Here are some rows, each followed by its group. Rows of different groups can look alike.
[-0.1  0.5 -0.2 -0.8  0.2  0.1 -0.5  0.2  0.2  1.5 -0.8  0.1 -0.1  1.
  0.3 -0.1 -1.2  1.2 -0.3 -1.4  0.3  0.   0.9 -1.1] 1
[-0.9 -0.3  0.1  0.7  0.1 -0.6 -1.6 -0.7  2.3 -0.3  0.  -0.7  2.4 -1.2
  0.2  1.8  0.1  0.3  1.1 -0.1  0.6 -2.1 -0.8 -1.9] 2
[-0.4 -0.5 -0.4  1.   0.2 -0.6 -1.9 -1.4  1.9  0.1  0.5 -1.3  2.  -1.6
  0.3  1.7  0.3  0.2  0.9 -0.2  0.4 -1.9 -1.2 -1.5] 2
[ 2.  -1.5 -1.   0.3  0.3  1.1  1.7  0.2 -1.2  0.3  1.6 -0.2 -0.3  0.
  0.5 -0.5  1.8  0.2 -1.3  1.2 -0.6  1.3 -0.8  1.1] 3
[ 1.2  0.5  0.4 -0.6 -1.5 -0.5  1.1  1.9 -1.6  0.1 -0.4  0.7 -0.4  1.6
  0.7 -1.6  0.2 -0.3 -0.7  0.8  0.4  1.5  1.2  1.7] 4
[-1.1  1.1  0.2 -0.2  0.3 -0.7 -0.9 -0.2  0.9  0.2 -0.9  0.4  0.5  0.8
 -0.3 -0.3 -1.2 -0.3  1.2 -1.3  0.9 -0.5  0.4 -0.7] 5
[-1.2  0.4  0.1 -0.1 -0.1 -1.  -1.3 -0.2  1.6  0.  -0.8 -0.2  0.6  0.8
  0.  -0.3 -1.1  0.2  0.5 -1.3  0.7 -0.7 -0.3 -0.9] 5
[-0.5  1.5  0.2 -0.8  0.6 -0.3 -0.4 -0.5  0.4  0.1 -1.2 -0.1 -0.4  0.5
 -1.   0.4 -1.3 -0.3  0.5 -1.6  0.5 -0.1  0.8 -1.6] 1
[-1.1 -0.5 -0.6  0.4  0.3 -0.3 -1.4  0.   1.6  0.2  0.3 -0.1  1.7  0.1
  0.6  0.7 -0.3  0.3  0.9 -0.3  0.2 -1.1 -0.6 -1. ] 5
[ 0.  -1.3 -0.6 -0.1  0.4  0.7  0.  -0.4 -0.5  0.5  0.5 -0.4 -0.5 -1.1
  0.1  1.   0.1  1.2 -0.4  0.7 -1.2 -0.2 -0.3  0.1] 6
[ 0.9 -0.9 -3.   1.1  0.9  0.3 -1.5 -1.5  0.7  1.4  1.7 -0.9  0.7 -1.6
  1.2  0.4  0.9  0.7  0.5 -0.1 -1.1 -0.8 -0.9  0. ] 5
[-0.3  1.2  0.2 -0.9  0.2  0.1 -0.7  0.3  0.2  0.8 -1.1 -0.1 -0.3  0.7
 -0.3  0.2 -1.6  0.4 -0.1 -1.4  0.4  0.2  1.1 -1.5] 1
[-1.6 -0.8 -1.2  1.   1.3  0.4 -0.8 -1.3  0.8 -0.4  1.  -0.2 -0.3 -1.9
 -0.3  0.7  0.4 -0.2  0.8  0.7 -1.5 -1.5 -1.8  0.4] 7
[ 0.9 -0.8 -1.2  0.3  0.9  0.5 -0.7 -0.3  0.4  1.5  0.6 -0.5  0.7 -0.4
  0.7  1.3 -0.2  1.3  0.4 -0.2 -0.5 -0.6  0.4 -1. ] 1
[-2.   0.9 -0.3 -0.3  0.5  0.  -0.3 -0.3 -0.1 -0.1 -0.8  1.4 -1.5  0.2
 -0.6 -0.5 -0.9 -0.6  0.2 -0.5 -1.1  0.1 -0.1  0.8] 7
[ 0.5  0.7  1.4 -0.2 -0.1  0.4  1.6  0.6 -0.8 -1.  -0.4  0.6 -1.3  1.1
 -1.2 -1.1  0.5 -1.1 -1.   0.   0.5  1.8  0.5  0.3] 3
[ 2.1 -1.5 -1.7  0.7  0.8  1.2  1.1 -0.7 -1.3  0.7  2.5 -0.8 -0.9 -1.
  0.3 -0.7  2.2  0.6 -1.8  1.  -1.1  1.2 -1.   1.5] 3
[ 0.8 -1.5 -0.4  1.2 -0.7 -0.6 -0.3 -0.5  0.6 -1.3  1.4 -1.2  0.5 -1.8
  0.5 -0.2  1.9 -0.1 -1.   1.8  0.  -0.8 -1.8  0.7] 4
[ 0.5  1.4 -0.4 -0.8  0.  -0.4 -0.2  0.5 -0.9  2.  -1.1  0.6 -0.1  1.3
  0.6  0.  -1.1  0.   1.1 -1.   0.4  1.   2.1  0.4] 2
[-2.3  0.2 -0.2 -0.2  0.5 -0.2 -0.3 -0.5  0.5 -0.3 -0.5  0.6 -0.9  0.1
 -0.5 -0.9 -1.1 -0.2  0.2 -0.5 -1.1 -0.2 -0.5  0.7] 7
[ 0.7 -1.1  0.1  1.4 -0.6 -0.5 -0.2 -0.5  0.5 -1.3  1.4 -1.   0.6 -1.5
  0.9 -0.2  1.9 -0.1 -1.   2.   0.3 -1.  -1.4  0.9] 4
[-0.7  1.2  1.  -0.6  0.1  0.1  0.2  0.  -0.8 -0.3 -1.2  0.4 -1.3 -0.1
 -0.8  0.1 -1.2 -0.5  0.3 -0.4 -0.3  0.5  1.2  0.1] 6
[-1.  -0.4  0.3  0.5  0.2 -0.7 -1.6 -0.8  2.2 -0.3  0.1 -1.2  2.2 -1.1
  0.1  1.7 -0.2  0.2  1.2 -0.2  0.7 -1.9 -1.  -2.4] 2
[-0.9 -0.5  0.3  0.4  0.2 -0.8 -1.7 -1.3  2.3  0.1  0.3 -1.5  2.  -1.5
  0.2  1.7  0.  -0.2  1.  -0.2  0.5 -2.2 -1.1 -1.7] 2
[ 1.   0.8  1.3 -0.5 -0.2  0.3  1.8  0.6 -1.4 -0.7 -0.2  0.7 -1.2  1.2
 -1.1 -0.8  0.3 -1.2 -1.1  0.1  0.5  1.7  0.6  0.3] 3
[ 0.8  0.9  1.  -0.6 -1.6 -1.2  1.   1.3 -1.3 -1.2 -0.9  0.6 -0.6  1.1
 -0.1 -1.5  0.1 -0.9 -0.2  0.7  0.8  0.8  0.7  1. ] 4
[-1.9  0.6 -0.2 -0.2  0.4 -0.3  0.  -0.3 -0.1 -0.1 -0.7  1.3 -1.6  0.1
 -0.8 -0.8 -1.1 -0.5  0.6 -0.6 -0.9  0.1 -0.4  1. ] 7
[ 1.8  0.1 -0.2 -0.7 -1.7 -0.3  1.7  2.4 -2.3  0.9 -0.1  1.2 -0.3  2.1
  1.6 -1.9  0.4  1.1 -1.2  0.9 -0.4  2.   1.3  2.8] 4
[-0.4  0.9  0.2 -1.   0.5  0.1 -0.6  0.   0.2  1.  -0.9 -0.1 -0.3  0.9
 -0.3  0.3 -1.   0.8  0.  -1.6  0.2  0.3  1.2 -1.5] 1
[ 0.5 -1.2  0.   0.7 -1.  -0.6  0.3  0.8 -0.4 -1.   0.9  0.1  0.9 -0.4
  1.  -0.3  1.4  0.2 -0.4  2.   0.2 -0.6 -0.7  1.2] 4
[-0.6  1.3  0.  -0.9  0.3  0.3 -0.5  0.1  0.3  0.8 -0.9  0.3 -0.3  1.
 -0.2  0.1 -1.2  0.4 -0.1 -1.6  0.4  0.2  1.1 -1.3] 1
[ 0.  -1.1 -0.3 -0.1  0.4  0.7 -0.2 -0.1 -0.3  0.4  0.5 -0.3 -0.4 -0.9
  0.5  1.1  0.3  1.  -0.2  0.7 -1.1 -0.3 -0.2  0.2] 6
[ 0.6 -0.5 -2.2  1.1  1.1  0.1 -1.1 -1.1  0.5  1.6  1.3 -0.4  1.1 -0.9
  1.4  0.6  0.3  0.5  1.  -0.1 -0.1 -0.8 -0.5 -0.3] 5
[ 1.2 -1.  -0.2  0.5 -1.2 -0.4  0.7  1.2 -0.8 -0.5  0.9 -0.4  0.8  0.4
  1.3 -0.7  1.6  0.5 -0.6  2.   0.1  0.  -0.5  1.4] 4
[-1.  -0.4  0.6  0.9  0.  -0.4 -1.9 -0.8  2.4 -0.3  0.3 -1.1  2.4 -1.3
  0.1  1.9 -0.1  0.   0.9 -0.1  0.4 -2.1 -1.2 -2. ] 2
[-0.7  1.1  0.3 -0.1 -0.2 -0.7 -0.9  0.1  0.6  0.1 -1.1  0.4  0.3  0.8
  0.  -0.2 -1.5 -0.9  1.5 -1.2  0.4  0.   0.8 -0.9] 5
[ 1.2 -1.1 -0.5  0.4 -1.2 -0.3  0.9  1.1 -0.9 -0.1  0.9  0.   0.8  0.1
  1.5 -0.5  1.6  0.5 -0.7  2.  -0.1  0.  -0.3  1.8] 4
[-0.7  1.4  0.5  0.  -0.1 -0.6 -0.7 -0.2  0.7  0.3 -1.1  0.5  0.3  0.9
 -0.2 -0.2 -1.  -0.9  1.5 -1.2  0.6 -0.3  0.6 -0.8] 5
[-0.2 -1.  -0.7  0.1  0.4  0.7  0.  -0.5 -0.5  0.4  0.7 -0.6 -0.2 -1.
  0.6  1.   0.   1.  -0.4  0.9 -1.3 -0.4 -0.1  0.7] 6
[-0.5 -0.6  1.9 -0.1 -0.5  0.   0.9  0.3  1.5 -2.2  0.  -0.2 -0.4  0.3
 -1.  -0.6  0.7 -0.2 -2.   0.1  0.7  0.1 -1.2 -0.9] 3
[-1.2 -1.  -1.6  1.2  1.6  0.6 -0.8 -1.5  0.6 -0.3  1.1 -0.2 -0.7 -1.8
 -0.2  0.2  0.6 -0.1  0.6  0.8 -1.7 -1.1 -1.8  0.8] 7
[ 0.5  1.6 -0.7 -0.8 -0.4 -0.4 -0.3  0.9 -0.9  2.3 -0.8  0.9  0.2  1.3
  0.9 -0.3 -1.1  0.5  0.9 -1.2  0.3  1.   2.1  0.5] 2
[-2.1  0.5 -0.2  0.   0.5  0.   0.  -0.4  0.2 -0.4 -0.6  1.  -1.5  0.1
 -0.9 -1.  -0.8 -0.5  0.5 -0.5 -1.2  0.2 -0.5  0.8] 7
[-0.5 -0.4  0.3 -0.7  0.   0.1  0.3  0.7 -0.5  0.6 -0.3  0.4 -0.9  0.1
  0.3  0.  -0.9  1.3 -0.6 -0.2 -0.8  0.   0.6  0.3] 6
[ 1.2 -1.4  0.   0.4  0.4  0.7  1.2  0.4 -0.5 -0.6  1.3 -0.2 -0.1  0.
  0.  -0.1  1.6  0.  -1.3  1.2  0.1  0.7 -0.8  0.2] 3
[-1.3  1.   0.2  0.   0.1 -0.7 -1.1 -0.2  1.3  0.  -0.8  0.5  0.3  0.6
  0.1 -0.3 -1.2  0.   0.8 -1.5  0.2 -0.4  0.3 -0.8] 5
[-0.8  0.7  0.8 -0.9  0.1  0.2  0.1  0.3 -0.7 -0.1 -1.   0.2 -1.6  0.2
 -0.6 -0.2 -1.1  0.1 -0.2 -0.4 -0.5  0.5  0.7  0.3] 6
[-0.2 -1.  -0.2  0.1  0.6  0.7  0.   0.1 -0.5  0.5  0.3  0.1 -0.3 -0.6
  0.3  0.9 -0.2  1.3 -0.1  0.5 -1.  -0.2 -0.1  0.4] 6
[ 0.6 -1.   0.2  1.  -1.  -0.7 -0.1 -0.6  0.4 -1.6  1.2 -1.   1.  -1.4
  0.7  0.   1.6 -0.3 -0.5  1.8  0.4 -1.  -1.5  0.6] 4
[ 0.5  0.6  1.1 -0.5 -1.9 -1.   1.   1.2 -1.1 -1.3 -0.8  0.5 -0.3  1.1
 -0.1 -1.4  0.2 -0.9 -0.4  0.8  0.9  0.7  0.6  1. ] 4
[-1.6  0.9 -0.3  0.5  1.   0.2  0.1 -0.4 -0.5 -0.2 -0.9  1.4 -1.3 -0.1
 -0.9 -0.5 -1.1 -1.4  1.  -0.4 -0.6  0.1  0.2  0.9] 7
[ 1.3  1.   0.8 -0.3 -0.2  0.6  2.2  1.  -2.1 -0.7 -0.5  0.9 -1.1  1.4
 -0.9 -1.4  0.6 -1.9 -0.4 -0.2  0.9  2.   0.9  0.7] 3
[-1.1  0.8  0.5  0.  -0.3 -0.8 -1.1 -0.1  1.3  0.  -1.   0.4  0.6  0.6
 -0.2 -0.2 -0.9  0.   0.8 -1.4  0.4 -0.8  0.2 -1.2] 5
[-1.  -0.3  0.3  0.6 -0.3 -0.6 -1.6 -0.5  2.3 -0.2  0.2 -1.   2.4 -1.4
  0.4  1.9  0.  -0.2  1.1 -0.2  0.6 -1.9 -1.1 -1.7] 2
[ 0.3  0.9  1.3 -0.4 -1.5 -1.1  1.   1.1 -1.  -1.2 -0.9  0.4 -0.9  0.9
 -0.1 -1.4  0.2 -1.  -0.2  0.8  1.1  0.9  1.   1. ] 4
[ 0.6  1.8  0.2 -0.3  0.1 -0.2 -0.3  0.7 -0.2  1.  -1.2  0.2  0.5  0.7
  0.1  0.4 -1.2 -1.1  1.5 -1.3  0.7  0.2  1.7 -0.5] 2
[ 0.7 -1.2  0.   0.7 -0.9 -0.5  0.2  0.6  0.  -0.9  0.9 -0.9  0.9 -0.4
  0.4 -0.1  1.4  0.2 -0.6  2.1  0.3 -0.4 -1.1  1. ] 4
[ 0.   0.4  1.7 -0.6 -0.3  0.1  1.5  0.4  0.  -1.6 -0.3  0.1 -1.2  0.9
 -1.3 -1.   0.3 -1.2 -1.5  0.   0.7  1.2 -0.2 -0.1] 3
[ 0.6  0.7  0.7 -0.4 -1.5 -0.8  0.9  1.4 -1.3 -0.7 -0.8  0.7 -0.5  1.2
  0.3 -1.6  0.3 -0.8 -0.4  0.7  0.9  1.   0.9  1.5] 4
[ 0.7 -0.8 -1.5  0.8  1.1  0.6 -0.9 -1.   0.4  1.4  1.  -1.2  0.6 -0.9
  0.5  1.1  0.   1.4  0.1 -0.4 -0.5 -0.7 -0.2 -0.9] 1
[-0.4  1.2  0.3 -0.6  0.4  0.3 -0.4 -0.3  0.2  0.4 -1.4  0.  -0.2  0.5
 -0.8  0.9 -1.3 -0.6  0.7 -1.6  1.1 -0.1  1.1 -1.9] 1
[-0.7  1.5 -0.1 -0.2 -0.2 -0.7 -0.9 -0.3  0.8  0.3 -1.   0.5  0.   0.8
 -0.2 -0.2 -1.2 -0.8  1.4 -1.2  0.6  0.1  0.6 -0.9] 5
[ 0.5  1.4 -0.5 -1.1 -0.2 -0.4 -0.2  0.8 -0.8  2.1 -1.   1.1  0.1  1.2
  0.7 -0.2 -1.3  0.   1.3 -1.2  0.3  1.   2.1  0.7] 2
[ 2.6 -1.3 -1.1  0.7  0.6  1.1  1.3 -0.4 -1.4  0.7  2.3 -0.7 -0.4 -0.5
  0.6 -0.5  2.4  0.4 -1.6  1.2 -0.8  1.6 -0.5  1.5] 3
[ 0.6  1.3 -0.7 -0.6 -0.1 -0.2 -0.1  0.9 -0.9  2.3 -1.1  0.8  0.1  1.5
  0.6 -0.1 -1.   0.1  0.9 -1.1  0.3  1.   2.   0.4] 2
[-0.6 -0.2 -0.2  0.9  0.1 -0.4 -1.8 -1.5  1.9  0.2  0.5 -1.4  1.8 -1.6
  0.3  1.3  0.  -0.1  1.1 -0.2  0.2 -1.9 -1.4 -1.7] 2
[ 0.   1.1  1.8 -0.1 -1.8 -1.3  0.9  1.1 -0.6 -1.7 -0.9  0.2 -0.2  0.6
 -0.5 -0.8  0.1 -1.9 -0.3  0.9  1.3  0.3  0.1  0.9] 4
[ 0.3 -1.  -1.2  0.2  0.9  0.8 -0.4 -1.2 -0.4  0.6  1.1 -1.  -0.8 -1.9
  0.5  0.7  0.6  0.9 -0.8  0.7 -1.5 -0.5 -0.9  0.5] 6
[-0.3  0.2  1.7 -0.4 -0.6  0.1  1.3  0.3 -0.1 -1.7 -0.2 -0.1 -0.9  0.6
 -1.3 -1.1  0.3 -1.  -1.5 -0.2  0.7  1.3 -0.3 -0.1] 3
[-1.9  1.  -0.2 -0.1  0.5  0.2  0.1 -0.4 -0.5  0.  -0.8  1.1 -1.3  0.2
 -1.1 -0.6 -1.2 -1.2  1.2 -0.5 -0.8  0.   0.2  0.9] 7
[ 0.  -1.3 -0.2  0.2  0.4  0.5  0.1 -0.4 -0.6  0.4  0.5 -0.2 -0.2 -1.1
  0.4  1.2  0.1  0.7 -0.2  0.7 -1.3 -0.3 -0.2  0.6] 6
[ 1.  -0.9 -2.1  1.   1.1  0.1 -1.1 -0.9  0.3  1.5  1.3 -0.4  0.9 -1.
  1.3  0.6  0.4  0.9  1.1  0.  -0.5 -0.8 -0.6  0. ] 5
[-0.5 -0.2 -0.3  1.   0.2 -0.5 -1.9 -1.3  2.1  0.   0.5 -1.1  2.3 -1.7
  0.1  1.5 -0.1  0.1  1.1 -0.1  0.3 -2.2 -1.1 -1.6] 2
[ 0.5  0.7  1.3 -0.6 -1.8 -1.   0.9  1.2 -1.  -0.9 -0.8  0.4 -0.4  0.9
  0.3 -1.4  0.3 -0.9 -0.6  0.8  1.   0.9  0.6  1.1] 4
[-0.4 -1.  -0.2 -0.4  0.4  0.4 -0.1  0.6 -0.2  0.6  0.   0.  -0.3 -0.6
  0.3  0.8 -0.3  1.1 -0.5  0.5 -0.8  0.   0.1  0.2] 6
[ 0.8 -0.9 -0.1  1.2 -0.4 -0.3 -0.4 -0.2  0.3 -1.3  1.4 -1.3  0.5 -1.6
  0.5 -0.2  1.4 -0.2 -0.9  1.9  0.  -0.9 -1.5  0.6] 4
[ 0.2  1.1  1.9 -0.2 -1.6 -0.8  0.8  0.7 -0.5 -1.9 -0.9  0.4 -0.1  0.5
 -0.8 -0.7  0.4 -1.7  0.1  0.8  1.2  0.2  0.2  0.5] 4
[-2.7 -1.1 -0.2  0.7  0.8 -0.1 -0.7 -1.2  1.7 -1.5  0.2  0.2  0.1 -1.1
 -0.7  0.5 -0.3 -0.3  0.4  0.2 -0.9 -1.8 -2.1 -0.4] 7
Which 3 other groups have their centres nearest to the centre of group 1, nearest first?
5 2 6
Which 3 other groups have their centres nearest to the centre of group 5, nearest first?
2 1 7
Which 3 other groups have their centres nearest to the centre of group 6, nearest first?
7 1 5
Which 4 groups are nearest to each row below, nearest first, going by the average distance to the group's rows?
[-1.  -0.9 -2.2  1.2  1.7  0.6 -0.7 -1.6  0.3  0.2  1.5  0.  -0.7 -2.1
  0.2  0.3  0.7  0.1  0.4  0.6 -1.5 -1.1 -1.6  1. ]: 7 6 5 1
[ 0.3 -1.2 -1.1  0.5  1.   0.9 -0.6 -1.4 -0.6  0.7  1.2 -1.1 -1.1 -2.1
  0.5  1.   0.6  1.1 -0.8  0.9 -1.7 -0.5 -0.9  0.6]: 6 7 1 5
Which 4 groups are nearest to each row below, nearest first, going by the distance to the centre of the group?
[-1.   0.8  0.1 -0.2  0.1 -0.8 -1.1 -0.1  1.3  0.1 -0.8  0.3  0.8  0.7
  0.  -0.2 -1.2  0.   0.8 -1.3  0.9 -0.5  0.2 -0.9]: 5 2 1 7
[ 0.2  1.5  0.5 -0.4 -0.6 -0.6 -0.3  0.1 -0.2  1.1 -1.4  0.6  0.9  0.8
 -0.1  0.5 -1.4 -1.1  1.6 -1.3  1.   0.2  1.7 -0.5]: 1 5 2 6
[ 1.2  0.6  0.9 -0.3 -0.1  0.4  2.3  0.7 -1.7 -0.6 -0.3  0.8 -1.1  1.5
 -1.5 -1.1  0.2 -1.6 -0.4  0.1  1.3  2.   1.1  0.6]: 3 4 6 1
[ 0.7 -0.2 -1.1 -0.5  0.6  0.7 -0.4  0.4  0.   1.7  0.3  0.   0.6  0.7
  0.8  0.7 -0.4  1.9  0.4 -0.6 -0.3  0.1  0.5 -0.7]: 1 6 5 2
[-0.8  0.3  0.5 -1.1 -0.3  0.   0.   0.5 -0.9 -0.2 -0.9  0.5 -1.3  0.3
 -0.5 -0.3 -0.9  0.3 -0.7 -0.4 -0.7  0.2  0.6  0.2]: 6 1 7 3
[-0.1 -1.3 -0.4  0.   0.7  0.7 -0.2 -0.5 -0.4  0.5  0.6 -0.2 -0.1 -1.4
  0.2  1.   0.   0.8  0.   0.8 -1.3 -0.5 -0.1  0.2]: 6 7 5 2
Which 5 groups are nearest to each row below, nearest first, going by the distance to the group's nearest row?
[ 0.3 -0.7 -1.6  1.   0.6 -0.1 -1.2 -0.3  0.5  1.1  1.  -0.2  1.5 -0.5
  1.1  0.9  0.1  0.4  1.1  0.  -0.3 -1.  -0.3 -0.6]: 5 1 2 6 7
[-0.7  0.   2.  -0.3 -0.6  0.1  1.   0.4  0.7 -1.9 -0.1  0.1 -0.5  0.4
 -1.5 -1.1  0.7 -0.5 -1.9 -0.1  0.7  0.8 -0.7 -0.4]: 3 4 6 7 5
[ 2.5 -1.3 -1.3  0.2  0.8  1.1  1.5 -0.3 -1.3  0.6  2.1 -0.5 -0.4 -0.2
  0.7 -0.4  2.   0.4 -1.3  1.2 -0.7  1.6 -0.6  1.4]: 3 4 6 5 1
Group 7 spreads out most along one direction. Which 3 other groups' directions of most spread are closest to that one, closest first?
4 6 2
Which 4 groups are nearest to each row below, nearest first, going by the distance to the group's nearest row?
[ 0.2  0.7  1.  -0.5 -1.3 -0.8  1.   1.3 -1.3 -0.9 -0.8  0.4 -0.6  1.2
  0.2 -1.4  0.2 -1.1 -0.3  0.8  0.6  0.8  0.7  1.6]: 4 3 6 7
Which 3 other groups have their centres nearest to the centre of group 4, nearest first?
3 6 5
Which 5 groups are nearest to each row below, nearest first, going by the average distance to the group's rows?
[-0.9  1.2  0.1 -0.3  0.  -0.7 -0.8 -0.2  0.9  0.4 -0.9  0.5  0.4  0.7
  0.  -0.1 -1.2 -0.5  0.9 -1.4  0.5 -0.2  0.7 -1. ]: 5 1 7 2 6
[-0.4  0.8  0.  -1.1  0.4  0.1 -0.5  0.   0.3  0.9 -1.1 -0.2 -0.6  0.8
 -0.4  0.  -1.3  0.7  0.  -1.7  0.3  0.1  1.1 -1.3]: 1 5 6 7 2
Which 3 other groups have their centres nearest to the centre of group 7, nearest first?
6 5 1
Which 5 groups are nearest to each row below, nearest first, going by the distance to the centre of the group?
[-0.2 -0.8  0.  -0.6  0.1  0.7  0.1  0.3 -0.3  0.4  0.2  0.  -0.4 -0.5
  0.4  0.6 -0.3  1.3 -0.4  0.3 -1.3 -0.2  0.1  0.3]: 6 1 7 5 3
